[[  2  35  47   9  13 -12  19  42 -11]
 [ 13  17  26  41   3 -22   2  15  13]
 [-20   1   8 -18 -78  51  23 -21 -13]
 [-27 -14   6 -31 -57  34  24 -42 -13]
 [-18 -37 -42  -8  36  -9 -16 -37  -2]
 [ -2 -35 -44 -27 -16  13  -1 -40  -9]
 [-25  -5 -12  -2   0  21  15 -39 -21]
 [  6  24   2  42 -24 -19  -4  50  24]]
->
[[ 35  47   9  13 -12  19  42 -11   2]
 [ 17  26  41   3 -22   2  15  13  13]
 [  1   8 -18 -78  51  23 -21 -13 -20]
 [-14   6 -31 -57  34  24 -42 -13 -27]
 [-37 -42  -8  36  -9 -16 -37  -2 -18]
 [-35 -44 -27 -16  13  -1 -40  -9  -2]
 [ -5 -12  -2   0  21  15 -39 -21 -25]
 [ 24   2  42 -24 -19  -4  50  24   6]]

[[-34  -7 -61  43 -34   5 -27]
 [-89 -20 -13 -56  23 -40 -48]
 [  9 -16  -7  41 -54 -64 -24]]
->
[[ -7 -61  43 -34   5 -27 -34]
 [-20 -13 -56  23 -40 -48 -89]
 [-16  -7  41 -54 -64 -24   9]]

[[ 80 -83 -50]
 [ 85 -58 -90]]
->
[[-83 -50  80]
 [-58 -90  85]]

[[ 21 -20 -41 -30   6  -3  52  27 -32]
 [  0 -14 -38 -36   2  -3  45  21 -19]
 [ 44   0  20 -11   0  10 -15   4 -30]
 [ 39  -3  10 -12   2   7  -4   8 -29]
 [ 23 -13 -15  20   8  -9  18  12 -17]
 [ 66  -2  26  -2   2  11 -18   6 -40]
 [ 17 -17 -39 -34   5  -2  49  26 -30]
 [ 54   3  33   7   1  11 -29  -1 -28]
 [ 29 -10  -5   8   6  -2  10  11 -22]
 [ 52 -14  -8  12  10  -2  15  15 -37]]
->
[[-20 -41 -30   6  -3  52  27 -32  21]
 [-14 -38 -36   2  -3  45  21 -19   0]
 [  0  20 -11   0  10 -15   4 -30  44]
 [ -3  10 -12   2   7  -4   8 -29  39]
 [-13 -15  20   8  -9  18  12 -17  23]
 [ -2  26  -2   2  11 -18   6 -40  66]
 [-17 -39 -34   5  -2  49  26 -30  17]
 [  3  33   7   1  11 -29  -1 -28  54]
 [-10  -5   8   6  -2  10  11 -22  29]
 [-14  -8  12  10  -2  15  15 -37  52]]

[[-1 -8 40 73 10 -1  1 -2]
 [30  3 -8  2  1 30 18 78]
 [ 1 19 71 18  1  1  2 -4]
 [ 0  9  5 66 42  0  1  1]
 [72  6 10  0  0 72  2 45]
 [42  2  6  2  1 42  5 65]
 [10 17  6 -2 13 10 76 28]]
->
[[-8 40 73 10 -1  1 -2 -1]
 [ 3 -8  2  1 30 18 78 30]
 [19 71 18  1  1  2 -4  1]
 [ 9  5 66 42  0  1  1  0]
 [ 6 10  0  0 72  2 45 72]
 [ 2  6  2  1 42  5 65 42]
 [17  6 -2 13 10 76 28 10]]

[[-41 -11  -5   5  40 -22 -41  -5]
 [  8  -4   7 -24   1 -13 -85  -1]
 [-23 -10   0   4 -23  15 -40 -14]
 [ 10 -12  -4   3  -2 -13  20 -12]
 [ 21  -1  -6  11  29  -2  61 -32]
 [ 17 -11   5 -22  16  21  35  -4]]
->
[[-11  -5   5  40 -22 -41  -5 -41]
 [ -4   7 -24   1 -13 -85  -1   8]
 [-10   0   4 -23  15 -40 -14 -23]
 [-12  -4   3  -2 -13  20 -12  10]
 [ -1  -6  11  29  -2  61 -32  21]
 [-11   5 -22  16  21  35  -4  17]]

[[ -4 -15  -8  23  -1   3 -15]
 [ -4  46  29 -15   7  12  -6]
 [ 40 -18 -43 -61 -78   1  57]]
->
[[-15  -8  23  -1   3 -15  -4]
 [ 46  29 -15   7  12  -6  -4]
 [-18 -43 -61 -78   1  57  40]]

[[ 47  -9 -25  -4 -10 -33  19 -13]
 [ 75  10 -42 -34 -48 -45 -37  37]
 [ 50  20 -29 -10 -44 -27  -2  34]]
->
[[ -9 -25  -4 -10 -33  19 -13  47]
 [ 10 -42 -34 -48 -45 -37  37  75]
 [ 20 -29 -10 -44 -27  -2  34  50]]
---
[[ 14  40  10 -57  31]
 [ -9   4  -2 -57 -34]
 [ 25   4  50  15  33]
 [ 14   4  10 -77   7]
 [  5 -47  10  -3 -58]]
->
[[14 40]
 [-9  4]
 [25  4]]

[[-73 -81  21]
 [ 40 -19  74]
 [-41  47 -73]
 [-46 -16  29]]
->
[[-73 -81]
 [ 40 -19]
 [-41  47]]

[[ 20 -58 -29  35 -68]
 [-14  29 -46 -11  38]
 [-35  45 -63  43  68]
 [-60  44 -54  13  -4]]
->
[[ 20 -58]
 [-14  29]
 [-35  45]]

[[-89 -27  -3]
 [ -3  15  34]
 [-35  -1  17]]
->
[[-89 -27]
 [ -3  15]
 [-35  -1]]

[[ 78  -2]
 [ 50 -17]
 [-13 -56]
 [ 41 -66]]
->
[[ 78  -2]
 [ 50 -17]
 [-13 -56]]

[[ 25  -7 -48   8  21]
 [-14  -7   2 -41 -68]
 [ 33  12  -3  -7 -17]
 [  3  27  47  34   4]
 [-18 -21 -35 -20   3]]
->
[[ 25  -7]
 [-14  -7]
 [ 33  12]]

[[ 32  57  55]
 [ -1 -16  -4]
 [ -4 -26  79]]
->
[[ 32  57]
 [ -1 -16]
 [ -4 -26]]

[[  6   2   0  14]
 [  5 -16   0 -65]
 [ 32  12  26 -80]
 [ -1  11  14  29]
 [-19 -26  62 -41]]
->
[[  6   2]
 [  5 -16]
 [ 32  12]]
